A single turn carries every row of the set below to another of its rows. Some are shown first; where does it send the rows asked next?
Vap: [  1,  -7,  -4,  -6,   4,  -4,   5,  19, -29,   4, -19,   8,  -7]
rese: [  3, -29,  -2, -13,  -6,  -2,   3,   0,   8, -12, -16,  12,  -8]
Basup: [  1,  -8,  -2, -24,  -4,  11,   4,   6,   2,  -8,   8,   4,  -4]
kas: [ -3, -14,  14, -14,   2,   2, -10,  -5,   4,  -2,  -6,  26,  -4]
feb: [ -1,   7,   8, -14,  22, -11,   7,   4,  -5,  -1,  -6,   9,   5]
kot: [ -2, -13,  14, -15,   5,  -3, -10,  -5,   8,  -6, -10,  24,  -5]
rike: [  3, -20,  -2, -10,  -2,  14, -12,   2,  -6,  13,  -6,  14,  -6]
pegi: [ -7,  -2,  13, -11,  16, -15,   3,   4, -17,  -7, -18,  20,   0]
lapen: [ -3,   0,  11,  -8,  11, -13,   1,  13, -21,  -5, -19,  21,  -4]
divur: [  3, -15,  -7,  -6,  15,  -6,  13,   1, -11,  13, -23,  -1,  -2]
sim: [ -1,   7,   7, -20,  20,  -2,   5,   6, -17,  -9,  -9,  10,   6]
gegop: [  4, -21,  -2, -10,  -3,  15, -13,   4,  -3,   4,  -5,  15,  -2]
monik: [  0, -17,   9, -13,   3,   2, -11,  -2,   7,  -9,  -9,  24,  -2]
kopi: [  0, -10,  -1, -12, -12,  -5,   1,  20,  -1,  -9,  -2,  12, -17]
Fusag: [ -6,   0,  -2,  -1,   6,  -4,   4,  18, -24,   3, -17,   4, -12]
gobo: [  2, -27,  -3, -15,  -4,  -6,   7,  -2,   7,  -8, -19,   8, -13]
zuz: [ -9,   5,  12,  -4,  15, -11,   1,   7, -15,  -5, -19,  15,  -7]
kebo: [  2,  -4,  -4, -16,  20,  -8,  17,   0,  -4,  -1, -14,  -5,   3]
lun: [ -2, -15,  -2,  -8,  14,   2,   2,   1, -26,  12, -22,   8,   1]
buv: [ -4,  -3,  -1,  -8,   4,  -8,   8,  22, -27,  -1, -12,   7,  -7]
nizad: [  3,  -7,  -5, -25,   1,  12,   0,   4,   3,  -7,   6,   0,  -2]
zekon: [ -1, -14,   0, -11, -15,  -4,   4,  18,  -1,  -8,  -4,  13, -17]
fiv: [ -3,   3,   2, -22,  20,   2,   8,   3, -18,  -5,  -5,   2,   8]
leso: [  2,  -8,  -3, -20,  -4,  10,  -1,   7,   3,  -9,   9,   2,  -3]
puv: [  2, -15,  -2, -12, -12,  -2,  -1,  19,   2, -14,  -3,  13, -12]
Zovu: [ -2,   4,   8,  -2,  13, -17,   4,  16, -11,   4, -11,  15,  -5]
Tetef: [  4, -12,  -6, -21,  -2,  13,  -3,   7,   3, -10,   5,   4,   0]
Domev: [  2, -21,  -2, -10,  -3,  16, -11,   0,  -4,   8,  -2,  11,  -3]
dum: [ -4, -11,  -3,  -4,  15,   3,   4,  -1, -20,   9, -27,   0,  -6]
Rufar: [  0, -16,  -2, -10, -14,  -4,   1,  17,   1, -10,  -2,  10, -15]
Telu: [ -3, -17,  12, -10,   2,   0, -12,  -4,   6,  -4,  -7,  24,  -4]
pudun: [  1, -20,  -2, -13,  -4,  16,  -8,   1,  -6,  12,  -3,  12,  -5]
zun: [  0, -27,   1, -16,  -4,  -4,   7,  -5,   8,  -8, -17,  11, -11]
bam: [ -4,  -6,  -4, -14,  16,  -6,  16,  -3, -11,  -8, -23,  -7,  -5]
nak: [ -2, -15,  -4, -16,  12, -11,  19,   1, -15,  -8, -24,  -1,  -2]
tefe: [ -6,   9,   5, -16,  21,   0,   5,   1, -13,  -8,  -9,   2,   2]
Zuso: [  2,  -7,  -2, -21,  16,  -6,  17,  -1, -13, -12, -21,   0,   2]
neke: [  1,  -6,  -4,   0,   9,  -8,   5,  17, -18,  16, -15,   6,  -6]
Vav: [  3, -16,  -5, -11,  14,   3,   7,  -1, -23,   7, -27,   3,   0]
ges: [  0, -28,   1, -13,  -5,  -4,   4,  -4,  10, -11, -15,  10, -10]

divur turns into Zovu
pegi turns into nak
pudun turns into kas
And these:
Vap turns into sim
ges turns into Rufar
tefe turns into dum
rese turns into puv
kopi turns into nizad

